In the data rows, zero lies at 7.5, halfway between 7 and 8.
Here are some numbered points:
< 6  9  4 10  9  9  8  4  5  9  8  6  7  7 10 11  9  9  6  7 10  8  6  7  9  9  5 10 10 10 10 11  6
  5 11  7  7  5  5  9  7  8  4 10  5  6  9  9  4  7 11  3> 0
< 9  7  6  8  4  6  8  4  7  8 10  6  5  5 12  6  2 12 10  6  9  6  7  9  5 10  6  8  4  4  9  6 10
  8 11  7  3 11 10  4 11 11 10  3  9 13  7  6 13  7  3 13> 1
< 3  9  5  6 13 11 11 10  9  8 11 10  5  5  5 11 13  4  1 10  8 13 11  5 11  8  4  7 15 11  4 10  7
  5  6  7  5  7  2  6  4  9  6 11  5  9  4  7  7  7 11  0> 2
< 6  7  5  9 10  7  9  9  6 10  8  7  7  5  6  8  6 11  5  9  5  7  7  8  8  8  6  6 10  8 10  8  6
  8  8 11  4 11  6  9  5  7  5 10  5 12  9  8  7  7  3 11> 3
< 9  6  9  8  4  6  9  5  4 10  8  5  5  8 12  8  3 14  7  7  8  4  4  8  4 10  8  7  4  7  9  5 10
  7 10 10  4  8 10  6 12 10  8  6  9 10  9  5 12  7  4 12> 4
< 8 10  8  7  6  9  7  7  8  8 12  8  6  3 10  8  3  9  9  9 10 11  8  8  8 10  6  8  7  4  6  6 10
 11 11  9  5 11  6  6  9  9 13  4 11 15  5  5 14  6  7 10> 5
< 7  8  6  7 11 12 10 10 11 10  9 10  6  5  4  7  9  4  7  9  8  9  8  8  9  7  6  7 12  9  2  8  6
  8  7  6  7  6  2  7  5  7  6 13  8 10  4  7  5  7  9  4> 6
< 7  2 11  8 10  5  8 12  8  1  5  4  8  9  6 11 10  4  4  5  9  6  8  3 10  4 10  0  9 10 11  5  4
  3  5  9 10 12 12 12  7  6  4 13  8  6  4 13  8  9  0 11> 7
<12  8  8 10  4  9  3  8  8 13 12  5  7 10  7  5  6  8 10 11  7  7  6 10  5  9  6  9  3  5  4  6  9
 15  9 10  8  7  5  8 11  7 11  4  6 10 11  4 10  6 10  9> 8
< 8  6  7  9  3  7  6  3  6  9 10  5  7  3 14  8  2 12 10  7  9  8  2  9  5 10  8 10  5  5  9  6 11
  9 14  6  4 11 10  5 13 11 10  2 12 13  9  6 15  9  4 13> 9
< 5  6  6  9 12  8  8 10  6  7  3 10  9 10 11 10  7  8  8  8  7  7  7  6  9  9  4  8 12  9 10  9 10
  6  8  7  6  9 12  8  9  7  8  5  6  5  9  7  9  8  9  7> 10
<11  9  8  8  3  8  4  8 11  8 15  7  7  5  9  2  2  8  9  8  6 10 10 15  4  8  8 12  2  3  3  9 10
 15 11  9 11  4  7  1 10  9 13  4  9  9  6  6 10  6 11  9> 11
< 9  8  8  6  7  6  7  2 10  4  9  8  6  6 10  8 10  8  5  7 13  9  6  6  6  8  8  5  2 10  7  7  7
  7  5  4  9  5  8  6 11  9  9  5  9  6  6  9 10  7  9  7> 12
< 8  6  9  7  6  6 11 10 11  5 11  8  5  5  2  6  7  7  4  6  7  9 11 10  8  6 10  5  8  7  5  7  7
  4  9  9  7  6  6  6  5  9  7  9  8 10  3 10  8  7  5  9> 13
< 6 11  3  7 10  8  4  8  8 11  9  9  7  8 10  9 10  9  6  9  7 10  8  7  9  9  5  9 10  8  8  7 10
  8  9  9  6  8  5  7  8  8  7  7  6 10  9  5  6  6 12  3> 14
< 6  9  7  7 10  9  5 11  9  8 10  9  8  6  8  8  5  6  6 11  5 11 10  9  9  7  5 11 11  6  4  9 13
 11 11  7  6  5  8  4  8  7 14  3 10 10  4  5  9  7 12  2> 15
< 8  7  8  4  5  6  9  9 10  3  6 11  9  8  5  4  8  5  6  7  7  7 13  9  8  6 10  8  7  7  6  7  8
  3  4  4  9  6  7  4  4  9  8  6 10  5  4 10  7  8  9  7> 16
< 9  7  7  7  9  7 11  9  0  7  6  5  8 10  4 10  8 12  4  8  4  8 10  9  9  6  9  7 11  9 13  7  4
  1 10 14  5 10  7 13  4  9  0 13  2  9  9  6  5  7  3  8> 17
< 6  6  8 11 11  9  3  9  6  8  4  5  8  9 15 10  4  9 11  7  9  5  3  5  6  9  5  6  8  6 12  8  8
 12  9  8  7 12 15 11 13  6  9  5  7  7  9  6  9  9  6 10> 18
< 3  9  6  8 10  9  7 10 10  8  5 11 10  7 12  5  3  6 12 10  6  9  9  6  7  9  5 10 12  6  5  8 11
 11  5  2  5 12 10  4  9  5 14  5 10  9  6  8 10  8 10 10> 19
< 4  9  8  6 12 11  7 12 12  9  7 10  9  7 11  9  3  4 11 10  8 10  7  6  8 10  3  9 10  6  4  7 11
 11  7  4  7 10  7  3  9  6 12  4 11  9  5  9  9  7 10  9> 20
Which three points above are nearest to each new point? Their numbers follow each, smallest number first.
<10  5 11  7  5  3  5  3  9  3  5  6  9  9 10  9  7  8  6  6 11  6  6  6  8  8 10  5  2  9 12  6  4
  4  4  7  7  6 12 10  7  7  5  7  7  3  9 12  9  8  3 11> 7 12 16
< 6  7  7  4  9  8 11  9  4  7  6 10 10  9  4  5  9  6  6  7  4  6 13  6  9  5  7  9 13  8  8  9  7
  2  5  7  7  6  6  6  1  6  6  9  4  7  9  7  3  9  8  6> 3 6 16
< 6  7  8  5  8  7  6  6 15  5  8 11  5  5  8 11 13  3  4  6 11 10  5  4  9  7  9  4  5 10  4  7  4
  7  6  5  9  4  7  9  8  6  6  7 12  6  5 12 10  7 10  2> 6 12 16
< 8  9  4  8  5  8  8  7  6 10 11  6  6  7  4  6  9  9  6  7  6  9  9  8  7  7  7 11  6  6  6  9  9
  7  9  9  6  7  2  6  5  8  5  8  7  9  8  7  7  5  8  5> 0 3 14
< 3 13  5  5 12 13 10 10  9 11 11 10  6  5  2 10 12  4  2 11  7 13 11  7 11  8  4  9 15 12  3  9  7
  6  9  8  6  8  2  6  5  9  7  9  8 11  4  6 10  6 15  0> 2 6 14
< 8  7 11  7  5  6  5  5  8  5  5  6  9  9  8  9  9  7  8  6 10  5  5  4  7  8  9  4  1  8 11  4  6
  7  4  5  9  8 11 10 12  6  8  6 10  3  8 10  9  7  6  8> 10 12 18
< 3  6  7  5 14 10 15 13  5  9  4 13 11  9  6  4  6  3  9  9  3  6 13  5  9  6  7 11 15  8  6  6 13
  7  5  3  4 11  8  5  5  4 12  5  9 11  5  5  6  9  8  9> 10 19 20
< 7  8  7  9  8  7  7  8  7  9  4  6  7  8 10  6  3  8 13  8  6  5  6  7  5  6  6  8  7  5  9  8  9
 11  7  8  8 10  9  7 10  5  9  6  6  9 10  7  7  7  6 12> 3 10 18
<11 11  5  7  7  9  5  8  7 11 11  6  8  7  8  8  8  9  3  8  6 13  9 12  8  9  5 11  9  8  5 10  7
  8 10 11  7  3  6  5  9 10  8  6  8  8  8  4  8  5 10  2> 0 14 15
< 7  9  9  6  6  7  5  3 13  4  8  6  7  4 11  9 10  6  5  6 14  9  5  6  7 10  7  7  4  8  6  5  7
  8  6  3 11  6  7  7 10 10  9  8 12  6  4  9 10  7 10  6> 12 14 16
< 7  4  9  9  7  6 14  9  4  9  6  8  8  6  7  7  4  8  9  8  7  1  9  7  8  6  9  5 10  7 10  5  7
  7  7 10  5 13  9  9  3  7  5 12  8 13  7  8  7  9  1 14> 3 13 17
< 7  6  7  8  8  7 13  6  6  8  6  9  9  7  5  5  6  8 10  6  6  4 10  9  6  8 10  9 11  6  8  7  9
  6  7  7  8  9  6  8  4  7  6  9  8  8 10  6  5  9  6  9> 3 13 16
< 6  6  7  7 10  6  7 10  4  6  0  7 13 11 11  8  8  7 12  7  6  4  7  6  7  8  9 10  9  9 13 10  9
  8  7  4  9  4 13  9  9  7  7  5  5  0 10  6  3  9 10  6> 0 10 18
<11  9  8 10  4  9  4  5  7 14 11  7  7  9  5  6  9  9  9  9  6  6  6  8  5  7  7  8  1  5  6  5  8
 12  9  9 10  8  4  9  9  5  9  6  5  7 12  7  7  6  9 10> 4 8 14
< 8  6  9  7  9  7  6  8  7  7  9  6  4  7  4 11 11  4  4  7 11  8  6  4  8  6 10  1  5 10  8  6  4
  7  6 10  9  9  7 12  9  6  4 11  7  7  7  9 10  9  5  9> 7 12 13
< 6  5  9  8 10  8  7 13  5  7  5  9  7 11  7 10  6  7  7  9  6  7  9  6  7  5  9  6 11  7  7  6  7
  9  8  9  8 10  9  8 10  6  8  8  7  6  6  7  9  9  6 11> 3 10 18
<11  9  9  8  2  6  8  2  6  9 13  5  4  5  6  7  8 10  6  5  9  7  4  9  7  8 10  8  3  7  8  7  6
  6 11 12  6  8  4  7  7 10  5  8  8 13 10  6  8  7  1  9> 1 3 4
< 9  7  8  5  7  8 10  5  3  8  9  7  8 10  4  7  9 10  6  8  7  7  9  7  8  6  9  7  8  8 11  5  6
  1  7 10  5  8  8 11  4  8  3 10  5  9 10  7  7  8  4  7> 3 13 17
< 8  9  6  8  5  6  6  0 12  7  7  7  3  6  7  8 11  7  8  2 12  8  3  5  7  8  7  5  1 10  9  8  4
  7  4  6 11  5  5 10  4  8  1  9  6  5  7 13  5  6  8  4> 0 12 16
< 8  5 12  8  8  5  6  5  7  3  3  7  9 10  9  9  7  8  8  6 10  5  3  5  6  6 11  3  2  8 11  5  4
  6  5  6 10  6 12 10 11  6  9  6 10  1  9  9 10  8  4 10> 7 12 18
